Small tables with named rows and columns. After each table, cells are looked up by row and column.

vom =
         rer  nuvidup  bola  tuno  naz  robi  sopo  gar  rovos
razabo   -39        4   -13    18  -22   -34   -23  -31      9
sug        2        1    -6    -1  -17     6     8   -8    -21
vuso      -8      -23     6     5   -2   -39   -11  -33     14
vuve      20       -3     9    20  -45     5    34    0    -22
viz        8      -15    -2    -8  -12   -29    -1  -23     21
mirate     1       26   -38   -44    3    51    -5   12    -26
takiv     23      -14    -1   -23   -5   -40     4  -30     28
loferib  -50       18   -30     7  -38    -7   -40  -42      4
dakoso   -58       14   -35     6  -24   -11   -41  -50     17
sevib    -39       -3   -12     8  -15   -40   -34  -41     17
zizef    -48       13   -20    15  -44   -13   -27  -32      2
matosis   -5       19   -21    -7  -17    30    10   -9    -32
fug       53      -25     1   -39   22     3    35  -17     14

viz, naz => -12
razabo, rer => -39
dakoso, nuvidup => 14
takiv, bola => -1
vuve, robi => 5
matosis, naz => -17
vuve, bola => 9
loferib, robi => -7
razabo, gar => -31
sug, naz => -17
sevib, rovos => 17

vem:
columns: solek, derilot, fad, zuto, der, gesugan, demipa, tobo
piz: [53.986, 66.977, 55.679, 44.780, 75.184, 52.844, 56.348, 51.673]
vune: [55.899, 39.439, 54.992, 68.459, 57.423, 55.670, 54.963, 56.981]
surosal: [53.098, 30.990, 56.247, 55.368, 55.203, 58.837, 53.254, 55.978]
lamudo: [54.286, 74.685, 57.169, 47.376, 43.138, 56.326, 54.603, 55.124]
vug: [56.569, 51.202, 54.064, 23.496, 65.126, 56.453, 55.281, 57.313]
nozig: [55.831, 54.937, 54.075, 60.449, 89.615, 59.397, 57.054, 55.716]
matubok: [56.035, 32.452, 56.704, 63.070, 61.974, 51.094, 58.297, 51.866]

What is the solek of vune in vem? 55.899
What is the tobo of surosal in vem? 55.978
What is the gesugan of surosal in vem? 58.837
What is the demipa of piz in vem? 56.348
What is the gesugan of lamudo in vem? 56.326
What is the gesugan of vug in vem? 56.453
What is the zuto of matubok in vem? 63.070
What is the demipa of vune in vem? 54.963
What is the zuto of vug in vem? 23.496
What is the fad of matubok in vem? 56.704
What is the zuto of nozig in vem? 60.449
What is the der of piz in vem? 75.184
What is the solek of surosal in vem? 53.098
What is the fad of vug in vem? 54.064
What is the der of matubok in vem? 61.974
What is the gesugan of matubok in vem? 51.094

puz:
	piv	vefu	dad
rir	-63.01	34.54	44.11
teku	-65.23	9.79	53.52
nokesed	-62.48	34.68	44.68
pomon	-39.97	38.27	18.10
zop	-56.65	45.98	28.51
voril	-64.30	20.49	54.16
domubu	-63.82	29.91	48.53
natago	-64.64	16.40	55.92
vabepe	-59.69	42.39	34.82
dozi	-24.81	19.32	15.45
fedu	-37.53	6.61	14.87
peza	-27.20	24.09	16.11

What is the piv of vabepe in puz?
-59.69
What is the dad of fedu in puz?
14.87
What is the piv of fedu in puz?
-37.53
What is the vefu of dozi in puz?
19.32
What is the vefu of natago in puz?
16.40
What is the dad of pomon in puz?
18.10
What is the piv of teku in puz?
-65.23
What is the vefu of voril in puz?
20.49
What is the dad of nokesed in puz?
44.68
What is the dad of zop in puz?
28.51

zek:
         laruke  nuse  bunu
puf         252   239   162
gunisot     167   220   216
poz         197   176    84
gaf         194   157   120
rur          64   146   191

laruke of poz = 197
nuse of rur = 146
bunu of gaf = 120
bunu of gunisot = 216
laruke of gunisot = 167
nuse of puf = 239
nuse of gunisot = 220

tof:
columns: lag, komam, tebi, vozuv, segabag
gof: [-1942, 1313, 9011, 3569, 316]
nivalor: [-678, -127, -6972, 1489, -3474]
rap: [-1709, 3380, -7051, -470, -1009]
benamad: [7470, -1088, 7039, -1192, 594]
rada: [3278, -3891, 4362, 3798, 2538]
sevin: [6210, -2317, -5448, 360, -3634]

vozuv of rap is -470
komam of rada is -3891
komam of rap is 3380
tebi of rada is 4362
lag of gof is -1942
segabag of rada is 2538
tebi of benamad is 7039
segabag of sevin is -3634
tebi of nivalor is -6972

Table kof
columns: kem, susonik, diz, kul, bop, dobep, velonid
sani: [139, 97, 146, 87, 108, 110, 26]
povet: [141, 110, 103, 65, 94, 157, 75]
gavafef: [151, 128, 83, 62, 54, 251, 67]
rer: [210, 85, 118, 72, 231, 208, 135]
rel: [168, 97, 165, 76, 242, 131, 150]
sagup: [194, 59, 22, 140, 148, 184, 52]
gafuv: [89, 148, 160, 33, 142, 163, 123]
kobu: [173, 94, 114, 75, 174, 153, 141]

povet, kul: 65
rel, dobep: 131
rer, susonik: 85
gafuv, kul: 33
povet, velonid: 75
sagup, kul: 140
kobu, bop: 174
kobu, kul: 75
rer, kul: 72
povet, bop: 94
kobu, diz: 114
gafuv, kem: 89
sagup, velonid: 52
kobu, kem: 173

piberap
|  | zoz | pav | timima | pasi | kedu | mobarus | samifez | romos | bizi | bavomi |
|---|---|---|---|---|---|---|---|---|---|---|
| lefog | 3.2 | 1.4 | 0.2 | 1.4 | -2.4 | -1.1 | -2.4 | 1.3 | 1.8 | 4.9 |
| zeza | -0.5 | 0.7 | -0.7 | -0.8 | -2.5 | -1.5 | 0.6 | -2.9 | 0.4 | 2.3 |
| gon | 0.6 | 0.4 | -2.8 | -4.4 | -4.8 | -5.6 | -2.2 | -2.5 | 6.9 | 4.7 |
| lagi | 1.9 | -0.9 | 1.9 | 0.2 | -5.7 | -0.2 | -0.3 | -3.8 | 9.0 | 6.1 |
| nirib | -0.2 | 0.9 | -0.3 | -1.7 | 1.3 | -0.8 | -1.0 | 0.0 | -3.5 | -0.8 |
| banaro | 0.6 | -1.4 | 1.5 | 0.0 | 0.8 | -0.2 | -1.3 | -0.3 | 6.2 | 1.2 |
| nuriguf | -0.6 | 0.9 | 1.2 | 0.7 | 3.3 | 1.9 | -0.8 | 2.6 | -9.4 | -0.8 |
| dima | -1.4 | -0.9 | 0.2 | 0.7 | -2.9 | -0.1 | 1.8 | -4.2 | 5.1 | 1.4 |

gon, bizi: 6.9
zeza, bizi: 0.4
zeza, samifez: 0.6
dima, bizi: 5.1
lefog, timima: 0.2
dima, pav: -0.9
lagi, timima: 1.9
Which row has the largest bavomi? lagi

zata:
         netarod  buta  lomo  pibomaz
daz           54    74    51       88
zipor         74    76    14       53
viz           92    28    76       60
zesudem       48    68    25       57
nepa          73    45    67       87
kufuf         74    26    60       53
zari          28    33    21       35
vif           69    57    53       36
tudin         86    87    69       53
nit           84    75    67       32
kedos         48    67    33       50
pekuna        75    37    52       97
dafe           5    52    37       89

kedos, lomo => 33
kedos, netarod => 48
tudin, netarod => 86
kufuf, pibomaz => 53
dafe, buta => 52
kedos, pibomaz => 50
viz, buta => 28
nepa, netarod => 73
zari, pibomaz => 35
daz, pibomaz => 88
vif, lomo => 53
zesudem, pibomaz => 57
nit, pibomaz => 32
zari, lomo => 21
viz, netarod => 92
kedos, buta => 67
pekuna, lomo => 52

zasa:
,logep,telal,lek,vodav,setokan,fiv,kalagiz
pidatul,37,17,49,6,37,29,75
morep,36,37,47,26,21,38,53
fes,41,26,42,21,53,21,58
kif,34,51,38,65,30,53,12

kif, fiv: 53
kif, telal: 51
morep, logep: 36
fes, setokan: 53
kif, setokan: 30
morep, setokan: 21
pidatul, lek: 49
pidatul, kalagiz: 75
fes, kalagiz: 58
kif, lek: 38
kif, vodav: 65
kif, logep: 34
fes, lek: 42
fes, vodav: 21
pidatul, setokan: 37
Row with the largest setokan: fes

Table zinovov
	pup	fide	sus	bik
lotaz	-0.2	0.2	-0.5	-0.4
mep	0.2	-0.3	-0.9	-0.3
gasela	0.2	-0.6	-0.7	-0.9
feriso	-0.1	0.4	-0.5	-0.9
giz	0.3	0.3	-0.8	0.5
rop	0.0	0.0	-0.7	-0.5
bunab	-0.2	-0.2	-0.7	-0.6

sus of mep is -0.9
sus of giz is -0.8
fide of feriso is 0.4
bik of gasela is -0.9
sus of rop is -0.7
bik of feriso is -0.9
fide of lotaz is 0.2
bik of rop is -0.5
fide of bunab is -0.2
bik of giz is 0.5
sus of bunab is -0.7
pup of rop is 0.0
Row with the largest fide: feriso

linupur:
	dek	dirida	varezi	kodareb	garamiv	sabi	ret	kato
tul	60513	32434	51514	46291	57884	82897	32728	58071
til	41559	57191	48048	52358	38430	36506	54198	43400
gem	62038	34419	50308	36104	58833	72621	29164	58966
bos	46858	48864	49654	47643	52755	60381	46284	52289
dubife	46436	51075	44599	58801	51909	52969	49886	50556
bib	54826	54464	56227	47763	50073	50541	48215	47696
kivuvef	45135	49402	51490	44481	51122	59212	50031	52120
koven	54503	52912	45230	54038	45743	40813	50877	35298
bogafo	45560	53582	45058	57036	48653	48784	40925	51237
bav	37460	62377	49081	50482	40256	33684	57987	42330
dunofu	64912	28273	54743	29011	66664	87982	23523	63450
vam	45239	55289	40424	53062	50001	41563	51745	44379
vul	44668	53656	50377	49658	51143	44563	53426	55775
mus	52534	45019	52691	45132	57215	71448	48335	55724

What is the kodareb of tul in linupur?
46291
What is the ret of vam in linupur?
51745
What is the sabi of vam in linupur?
41563
What is the sabi of mus in linupur?
71448
What is the kodareb of mus in linupur?
45132
What is the kodareb of dubife in linupur?
58801
What is the kato of bos in linupur?
52289
What is the sabi of til in linupur?
36506
What is the sabi of vul in linupur?
44563
What is the varezi of koven in linupur?
45230
What is the dirida of bogafo in linupur?
53582
What is the kodareb of vul in linupur?
49658
What is the varezi of dubife in linupur?
44599
What is the kodareb of gem in linupur?
36104
What is the ret of gem in linupur?
29164
What is the sabi of gem in linupur?
72621

